136   69  166  123   77   73 | 166

125   47   86   76   88  152   92
134   43   67  115   54  164   32
135   62   69  147  117   64   19
| 86

 66   95  132  135   87   94  177
 65  115  116  114   70   68  114
| 132

107   85  111  182   75   99
107   83  111   40   48   73
| 111

151  104  143  158 | 143

135   84   66   42   40 | 66
---
39,24,53,43,139 out 39, 139

143,74,121,50,65
73,118,129,31,120
94,120,129,24,95
out 143, 95

134,94,101,95,120,130
69,89,32,123,135,86
out 134, 86

42,97,45,40,67,78,157 out 42, 157

134,48,75,164,95 out 134, 95

87,27,157,92 out 87, 92

118,31,168,40,144 out 118, 144
---
160 153 175 92
127 97 116 135
81 144 102 106
Answer: 153

90 73 95 61 61
90 55 159 105 89
135 69 90 71 70
Answer: 95

165 117 87 54 96
166 116 29 44 38
107 34 74 76 42
Answer: 87

100 105 143 138 110 115
103 95 143 132 106 124
103 47 23 108 158 165
Answer: 138

71 84 79 150 128 51
63 73 82 128 126 74
69 35 79 108 140 76
Answer: 150

66 68 106 133
84 67 92 65
168 104 110 40
Answer: 68

76 96 108 162 75 109 176
77 101 134 167 92 120 128
50 134 169 175 127 87 131
Answer: 75

119 141 118 140 166
132 116 121 111 162
145 128 117 140 140
Answer: 118

46 144 34 129
129 171 53 64
101 180 79 43
Answer: 144
---
95 27 139 163 66 47 82
108 137 146 122 174 99 152
==> 99

112 74 103 23 28
108 161 102 135 158
==> 135

85 35 84 77 104 71
68 42 103 83 95 67
==> 95

147 148 173 20
51 123 117 157
==> 117

40 101 58 110 141 147
109 123 126 136 135 96
==> 135

41 146 48 171 176 152
137 42 181 88 51 33
==> 51

116 54 91 169 87 157 174
134 89 113 165 64 160 166
==> 160
---
81 97 182 108 117 gives 108
35 160 54 128 93 gives 128
160 56 114 92 77 gives 92
39 34 82 98 82 gives 98
29 139 45 75 152 gives 75
46 73 169 131 88 gives 131
67 69 172 158 153 gives 158
---
35 87 104 27 106 43 62 gives 87

103 126 110 23 161
98 96 93 68 137
gives 96

133 27 76 154 122 gives 27

72 106 158 129 147 131 gives 106

116 62 86 167 79 71 gives 62

73 127 172 31 103 179 145
124 125 117 109 88 135 106
164 79 112 175 148 110 131
gives 79

177 73 140 25 116 123 gives 73
---
array([[123, 143,  65, 103],
       [ 41,  73, 104, 103]]) Answer: 143

array([[ 67,  55,  53,  90, 100,  35],
       [ 80, 119, 127,  89, 151,  45]]) Answer: 55

array([[ 59,  32,  52,  64, 104,  53],
       [ 64,  38,  45,  71, 112,  54]]) Answer: 32

array([[122, 134, 182, 103],
       [148, 170, 182, 104]]) Answer: 134

array([[103,  68,  42, 124, 119,  76],
       [128, 120, 120,  76, 100, 143]]) Answer: 68

array([[ 30, 117, 148, 133],
       [169,  53, 155, 110]]) Answer: 117

array([[ 86,  74, 131,  87, 180, 131],
       [ 94,  84, 127,  86, 175, 125]]) Answer: 74

array([[128, 160, 162,  33],
       [ 88, 162,  34,  56]]) Answer: 160
---
[[ 76  90 127 137  85  98  72  94 106  80 104 115]
 [ 41 104 119 150  96 104  65  93  62  80 141  96]
 [ 43 107 126 138  92 115  63  94  61  89 140  95]
 [ 35  93 119 137  79 102  90  74  77  54 148 105]
 [ 36  77 140 135  97  75  93  58  80  60 123  71]
 [ 25  75 145 122  98  78  93  56  78  67 118  77]] value 77

[[123 112  74 158 113  35 128 135 123]
 [125  91  74 100 116 130 163  98 163]
 [ 61 146 156 104  78  77  46 152 118]
 [ 81 150  56  79 115 116  82 100  89]
 [116  88 146 156  57 130 111  55 141]
 [152  68 151  91  71  70 140  39  62]
 [ 56  41  93  52  49  83 126  89 153]
 [ 68 159  74 122  87  63 107  40  88]
 [126 146 116 141 145 124 116  94  99]
 [ 52 103 157 143  35  43 155  36 101]] value 101

[[115  81  91 102 154 158 175  88  64  89 113]
 [112  90  81 103 143 155 160  93  73 118 139]
 [ 91 116  78 120 147 136 154  77 107 114 141]
 [ 92 107  24  72 129 124 141  74 102 130  86]
 [ 86 116  72 121 114 156 153  73 107 131 124]
 [112 116  91  98 155 141 175  58 100  65  64]] value 64

[[104  83  75 101  84 107 116  57 128  70 108  98 140]
 [ 87 101  54  98  61 117 115  52 133  48 106 101 158]
 [105  98 109  97 111  93  88 119  84 118  95  99  89]
 [ 96 106  90  92  95  98  82 115  84 103  92 100 110]
 [ 90  98  57  98  65 115 114  53 132  52 106 100 155]
 [ 99  99  91  96  96  99  92 102  95  98  97 100 111]
 [108  93 113  99 115  92  92 115  87 119  97  99  87]
 [ 90  98  57  98  64 115 115  53 132  52 106 100 156]
 [100  97  92  97  97 100  97  97 100  97  99  99 111]
 [101  86  71 100  81 108 116  56 129  67 107  98 143]
 [102  95  93  99  97 100 101  92 104  95 101  99 111]
 [ 87 101  53  98  61 117 114  52 133  49 106 101 158]] value 158

[[ 94  90 101 112 115 105]
 [112  90  94 102  85 114]
 [118 115  95 100  81 110]
 [144 137  94 111  51 127]
 [117 131 100  93  84 101]
 [ 91  95 103 100 110  94]
 [123 146 104 114  80 108]
 [117 126 100 106  86 110]
 [170 147  83 102  24 140]
 [ 46  65 114 105 161  70]
 [163 149  89 102  35 133]
 [109 101  98 107  97 110]] value 110
